In the rows, zero is written as 128.
The rows of Y fall into several groups, and each row is roughly a mix of its group's hidden directions.
Y, 84 rows:
[[108 129 125 144 119 124 153  88 153 100  89]
 [ 99 181 139 126 120 125 120  94 111 125 151]
 [133 111 129 136 127 102 122 183 103 139 159]
 [140 128  99  92 153  83 155 140 132 120 120]
 [124 169 100 157 133 145 153  88 127 123 129]
 [128 168 131 145 107 127 141 146  96 145 169]
 [119 105 143 137  99 141 121 163 170 108 150]
 [154 161 110 149  97 145 149 108 155 114 113]
 [168 134 126  97 104  97 115 137 126 113  92]
 [132 116 121 133 126 113  99 161 163 109 171]
 [121 178 112 124 121  94 145 103  98 123 125]
 [155 147  98 121 132 119 102  95 146 140  89]
 [100 111 118 103  96 145 104 114 156 102 150]
 [102  98 116 150 118 124 111 151 161  89 135]
 [131 128 132 112  87  99 102 155 164 108 127]
 [117 137 144 124 123  81 174 152 114 130 143]
 [113  96 114 121 109 147  83 149 137 113 157]
 [141  95 108 134 104 130  75 136 128 127 155]
 [122 126 115 158 114 161 120 126 183 112 139]
 [ 99 163 132 121 124 137 125  75 103 121 138]
 [135 128 134 102 151  80 113 138 166 120 107]
 [109 131 156 110 118  95 150 151  87 137 150]
 [124  80 155 127 125 150 115 159 154 148 141]
 [109 133 139 109 134 155 150 127  77 152 104]
 [116 125 140 119 142 138 140 173  78 152 132]
 [131 135 139 167 123 165 101 143 126 151 163]
 [138 100 100 152 130 176 141 148 116 140 149]
 [111 114 107 133 139 159 116 146 181 107 134]
 [126 123 144  93 112  79 112 158 109 114 127]
 [137 132 116 135 120 132 112  86 181 103 121]
 [136  96 125  98 135 103 148 108 124 113  81]
 [125 140 164 143  79 114 134 165 137 120 119]
 [112 119 110 113 115 142 167  92  95 109 111]
 [100 125 146 140  92 125 134 158 156 113 165]
 [121 136 107 110 103 109 181 151 117 106 123]
 [ 98  91 116 138 117 144  98 162 138 102 140]
 [160 146 104 107 120 102 101 112 138 119  88]
 [157 138 128 139 121  73 135 125 158 122 155]
 [152 143 109 107 154 108 115 100  97 135  92]
 [155 154 140 119 124  79 158 120 122 147 148]
 [172 138 130 132 144 125 114 136  90 171 133]
 [100 121 118 119 126 101  82 144 155  99 140]
 [133 155 113 115 140 103 122  93 109 171 106]
 [132 151 105 138 160 140 139  83 106 154 112]
 [141 119 103 119 137 121  82 127 157  91 107]
 [164 128 144 121 148  84 120 128 100 161 123]
 [131 104 138 154 136 180 141 126 153 157 136]
 [121 134 120  96 149  81 100 127  95 118 116]
 [126 105 144 134  97 140 120 164 170 105 144]
 [143 173 121 143  89 128 167 114 131 116 125]
 [115  94 138 104 169 114 100 143  98 130 129]
 [139 130 129 137 156 167 117 134  90 156  98]
 [137 128 126 119 145 143  90 164 156 121 168]
 [166 167 134 124 149 127 136  88 147 144 117]
 [134 136 131 120 145 170 124 113  89 158  97]
 [114 159 123 117 127 124 143  82  82 131 138]
 [117 101 142 131 115 144 112 139 178 103  98]
 [142 138 134 143 144  86 138 162 160 115 157]
 [142 137 152 100 107  93 151 144  89 142 122]
 [153 141 106 131 139 135 134 119 113  67 110]
 [139  82 148 145 131 157 100 114 140 134  99]
 [124 142 124 117 122 134 124  91 184  99 130]
 [160 137 131 135 122  96 144 168 101 155 145]
 [142 104 110 138 140 158  93 125 172 113 114]
 [150 146 140 151 144 126 100 139 111 168 164]
 [104 163 110  95 128  94 151 125 141  99 129]
 [125 103 156 116  94 115 116 172 154 126 142]
 [120 141 108 149 147 171 109 122 128 142 172]
 [112 180 138 108 131  88 124 105 118 126 140]
 [138 118 136 167 118 166 110 162 136 146 153]
 [128 157 126 124 102 108 166 129  80 132 140]
 [154 123 106 119 156  98 133 174 148 140 141]
 [119 101 115 128 101 114  98 144 155 103 165]
 [133 139 118  91 143  76 151 112 113 122 111]
 [115 125 118 136 127 145 111 110 184  90 122]
 [137 117 138 168 127 171 101 143 127 153 152]
 [159 146 136 128 168 149 117 153 103 162 128]
 [102 130 128 117 152 144  97  81 154 113 119]
 [136 135 126 126 105  84 138 107 169 108 152]
 [124 135 147 153  92 153 171 142 142 126 153]
 [134 101 145 156 133 162  88 140 160 137 128]
 [118 112 134 136 114  86 153 164  93 135 142]
 [110 111 129 126 102  84 140 159 132 112 164]
 [149 113 108 160 131 152  94  99 135 126  93]]
Here is one row of each group, with its name. Which group are the others in?
[146 151 136 136 115 108 147 136  76 154 150] | <109>
[144 122 125 118 100  85 117 135 141 127 178] | <66>
[ 90 102 149 146 144 152 140 144 125 138 168] | <3>

[112 135 141 116 116 113 174 120  83 147 110] | <66>
[142 126 158 134 110 147 178 137 108 160 134] | <3>
[126 149 136 100 127 157 142  87 102 151 103] | <66>
[134 107 127 118 171 133  95  84 135 136 113] | <109>
[151 107 109 144 127 161  79 117 112 142 113] | <66>
[146 152 133 108 136  67 134 152 128 137 131] | <109>
[147 126 143  92 103  86 114 144 123 154 107] | <3>
[138 142 124  97 144  88 122 119  81 132 106] | <3>
[107 138 140 155 126 174  92 111 142 130 149] | <109>
